In the rows, 128 means zero.
One hidden turn or mirror swaps the rows below in pairs. Which row is each named row swapped with?
The rows were stretched afterwards, more along some directions than others.
Tobe: [100 124 121 128 133 165 117 142 115 119  98 130 129 134  76  92]
Tol: [114 151 134 147  97 168 125 167 120 156 130 139 130 123  85 132]
kete: [156 160 126 163  85 137 174 126  98 180 136 128 130  97  95 147]
pigal: [100 116 121 165 102 133 148 127 110 113 146 156 132 126  88 135]
Pip: [102 127 130 135 156 133 131 133 140  94 154 143 145 134  73 150]
Zirem: [126 172 161 116 131 127 115  96 147 116 138 112 146 126 134 148]
pur: [113 130 111 161  83 149 164 113  96 136 120 155 128 122 114 117]
revif: [ 99  85 113 112 142 117 128 145 132 141 153 143 130 104 141 118]
nenov: [106 148 127 121  93 167 124 142 134 151 117 135 143 146 145 128]
Degit: [122 169 117 154 108 122 157 171 110 129 120 124 130 117  65 154]
nefi: [ 99  80 100 118 159 112 132 139 131 123 165 129 135 105 138 127]
kimik: [101 111 131 146 128 146 130 120 119  90 160 149 136 124  64 133]
Pirak: [118 140  98 150 124 139 171 157 122 182 131 100 138  98 120 161]
pez: [ 98  96 117 147 121 142  98 114 110 108 156 118 140 129 110 117]
vef: [109 103  98 131 146 122 160 158 134 154 143 151 144 116 117 138]
kif: [126 170 163 127 104 124 118  83 134 100 128 111 146 126 119 135]
Natiz: [ 96 107 103 134 126 126 132 152 141 149 144 111 157 140 127 154]
somik: [133 149 113 152 108 130 185 119 109 182 106 101 127  94 133 133]
sisu: [115 201 149 157 113 168 128 174 115 114 105 159 124 154  59 122]
les: [143 192 140 132 109 146 114 140 117 119 118 113 132 132  90 128]
dama: [145 142 121 138 137  94 179 105 114 138 118 114 128  99 104 137]
luru: [148 158 137 162 139 106 145 129 119 170 149  99 134 115 104 160]
lagi: [112 154 150 142  83 167  97 132 127 131 131 137 145 141 124 121]
zov: [146 198 146 135  96 156 124 135 110 123 107 126 127 127  79 126]
muvi: [116 119 134 101 150 127 102  95 133 112 146 112 134 118 152 117]
tusub: [137 189 141 153 107 116 128 138 146 139 115  86 162 136  98 156]
mez: [129 191 163 149 112 139 107 120 139 102 107 108 152 160  81 141]
zep: [108 147 141 118 135 163 109 138 112  87 117 146 116 125  78  96]
vik: [105  98 109 111 143 131 112 132 124  92 135 120 127 130 113 113]
didob: [ 99 121 107 101 143 132 159 151 125 141 117 163 119 112 134 117]
dok: [113 141 140  97 146 121  85 130 157 127 131 105 157 133 157 123]
kerek: [125 104 116 123 155  88 137  93 144 149 144 103 154 122 161 146]
figo: [120 118 116 101 182 107 114 114 148 109 146 103 151 124 129 128]
fako: [129 158 124 151 121  96 122 152 125 143 135  82 162 115 117 162]
pemim: [130 131 110 118 107 135 170 116 111 127 103 146 115 119 128 112]
zomar: [126 162 128 144  85 174 144 166  94 147 100 178 126 125  81 111]
zer: [ 84 113 118 129 139 173 111 151 129 106 147 164 133 140 116 114]
ser: [115 172 129 115 117 161 120 144 134 135  76 120 142 143 100 116]
volu: [122 148 137 172 104 157 152 142 110 155 148 134 125 119  91 156]
reb: [112 115 117 166 113 115 133 136 132 141 154 115 161 131 104 156]
vuva: [101 106  99 130 146 127 165 133 121 108 130 160 130 125  98 124]
bepeb: [120 160 106 148 105 126 169 179 104 144 114 143 120 117  72 145]
bub: [126 129 131 111 148 112 110 111 151 100 131 122 156 135 124 110]
teb: [124 137 152 146 111 144  89  85 124  94 156 117 145 137 110 122]
vover: [121 120 125  95 142 123 122 107 137 108 113 146 137 132 135  96]
Sibas: [ 98 187 146 140  98 143  92 176 126  91 104 120 149 149  62 128]

Swapped with fako: zomar
Swapped with Pip: Zirem
Swapped with muvi: vuva
Swapped with figo: didob

One hidden turn or mirror swaps the rows below in pairs. Which row is each named row swapped with?
The rows were stretched afterwards, more along some directions than others.
fos: [124 100  65  64 114 203 130 140  95  57 170 145 124 169 138 162 126  89
 175 130]
feva: [137 123 140  44 121 168  95 136 105 132 123 111 105 131 106 151 107 155
 193 131]
kaba: [ 72 150 133  81 108 177 110 119 115 131 102 126 136 132 132 126 102 119
 148  31]
leso: [129 159 129  98 137 176  32 172 103  97 113 159  93 162 169 178 132  93
 144  99]
Pes: [108 104  70  48  98 204 125 147 103  72 175 134 146 150 142 162 111  97
 172 121]
Nad: [144 115 149  59 111 185 124 155 107 129 129 130 109 145  95 142 126 157
 194 128]
sagap: [128 138 138  99 141 192  40 174 107  95 111 159  98 162 175 176 143  93
 155  93]
Lam: [ 68 149 138  83 109 192 120 120 113 145 101 119 130 145 136 132 117 108
 148  50]
duz: [ 76 171 128  75  99 172 102 118 108 143  92 110 115 125 124 136 106 114
 136  47]
puzu: [111 122 120 113 135 176 127 174  72  34 127 188  78 119 128 166 149 135
 159 126]
mego: [121 152 140  91 141 176  42 174 110  90 106 159  95 152 181 183 148 105
 151  92]
kiro: [ 65 153 136  71  86 177 106 117 105 138 104 122 129 130 160 128  91 115
 153  53]
baga: [ 60 155 142  72 106 173 103 126 104 139 101 118 114 122 133 128  96 116
 140  39]
Golez: [118  94  87  58 113 201 115 147 122  62 176 121 137 152 122 170 116  92
 155 121]
Vumas: [108 117 130 113 139 178 138 180  89  44 144 191  84 125 131 161 154 131
 156 131]
sapev: [ 62 146 141  73 116 177 126 125 132 139 111 118 113 130 119 126 114 105
 142  41]
Taz: [133 154 138 106 139 195  44 175 107 105 128 165 103 160 183 165 133  93
 145 101]
naf: [ 75 152 118  85  94 159 100 106 112 144  98 104 129 140 122 127  92 107
 154  52]
lilan: [108 113 110  78 145 134  96 116 174 129 130 129 104 141  98 130 170 100
 123 125]
zisad: [101 135 110  82 137 148  84  97 167 142 117 144  84 134 105 150 177 111
 158 115]
Faz: [ 96 123 126  70 131 154  85 112 178 132 133 118 100 117  96 158 166 115
 139 123]
dute: [121 121 129 110 139 164 134 166  78  40 133 181  86 114 138 158 151 148
 149 131]
vetuf: [133 157 131 102 148 180  45 180 108 101 115 167  82 161 166 174 146  96
 143  97]
bidi: [116 120 135 122 133 169 134 159  84  42 125 187  94 106 129 156 154 150
 155 138]
gilig: [121 149 131  98 134 173  49 177 107 100 101 166  88 157 168 177 143  96
 137  89]
semad: [ 96 120 112  66 121 164  87 119 177 130 114 133 106 128 103 166 171 110
 146  99]
zati: [128  79  75  54 118 196 107 150  89  78 154 115 113 176 121 160 117  77
 170 122]
gat: [ 62 114 140  68 110 196 114 117 122 131  89 121 130 126 124 137 116 107
 176  42]
govud: [ 62 157 121  68 105 182 119 115 104 139 110 123 104 124 123 121 109 103
 142  47]
Nativ: [105  90  72  56 100 196 124 157 100  72 167 143 124 156 139 150 110  83
 161 129]
fibe: [138 105 159  52 105 163 121 137 118 135 115 135 128 142 127 138 133 169
 200 139]
pum: [144 120 148  72 121 177 109 129 100 138 123 136 108 136 105 143 108 173
 199 133]
gativ: [146 129 141  45 130 160 120 132 107 150 140 123 102 125 127 130 108 167
 178 130]
vusir: [129 159 122  99 125 183  47 169 105  93 109 158 100 159 170 183 134  81
 139  88]
tipel: [104 122 132 115 130 168 136 173  81  41 132 186  83 121 126 156 154 136
 150 131]
Zasuz: [135 163 126  95 137 179  42 168 111 102 120 164  81 166 167 187 152  81
 145 100]
fim: [102 122 118  73 127 145  98 110 181 144 129 149 105 115  95 147 164 133
 164 114]
Pob: [163 112 132  53 110 181 149 136 110 139 132 132 126 141 130 141 137 150
 207 130]
rori: [103  88  74  63 112 191  97 137  92  60 162 122 120 139 116 152 106  91
 162 140]
zugi: [117 144  94  75 130 129  77  99 163 126 107 130  77 131 100 168 157 105
 140 108]
Lim: [157 136 131  59 121 175  90 132 118 152 128 129 106 145  99 157 105 152
 201 121]
nef: [132 111 136  58 107 161 135 140 102 137 137 111 125 153 107 128 124 152
 191 145]
vil: [125  96  80  50 103 205 127 156 111  68 175 141 119 144 124 169 121 114
 169 133]
Gos: [114 120 135 107 137 182 128 182  84  37 137 189  85 124 147 164 144 143
 163 117]
mozi: [117 126 139 110 124 175 137 174  90  60 139 188  72 115 121 158 162 143
 158 145]
Zap: [124 158 128 102 142 175  34 168 109  96 114 162  89 149 168 182 132  96
 145 100]
tepa: [140 114 151  49 119 174 112 145  98 133 132 124 124 137 115 138 124 175
 199 139]
Mapo: [ 91 158 128  81  97 185 120 103 119 164 109 127 111 109 136 126 108 119
 174  52]
bola: [101 118 108  70 123 130  86 110 164 138 109 144  89 118  99 148 161 118
 150 130]
rafo: [ 51 150 126  77 105 189 149 121 116 136 116 123 118 127 110 131 125 109
 151  57]
mit: [116 110 126 103 122 178 127 184  69  42 126 186  78 123 133 170 143 140
 162 134]
det: [113 125 120 112 129 176 136 165  84  38 133 190  73 127 123 173 162 124
 158 130]
vut: [100  89  83  56 107 213 133 161 107  69 169 131 104 170 121 165 141  74
 172 130]
delon: [139 104 156  47 121 166 111 152 100 126 117 124 118 142 107 148 122 162
 194 128]
Toli: [ 97 113 104  75 139 134 104 103 143 128 109 119  76 127  84 143 167 108
 138 111]
zanut: [155 110 137  47 123 165 109 133 113 135 115 131 108 143  98 144 134 150
 197 132]

Swapped with vut: zugi
Swapped with leso: tipel
Swapped with Nativ: bola
Swapped with zisad: fos

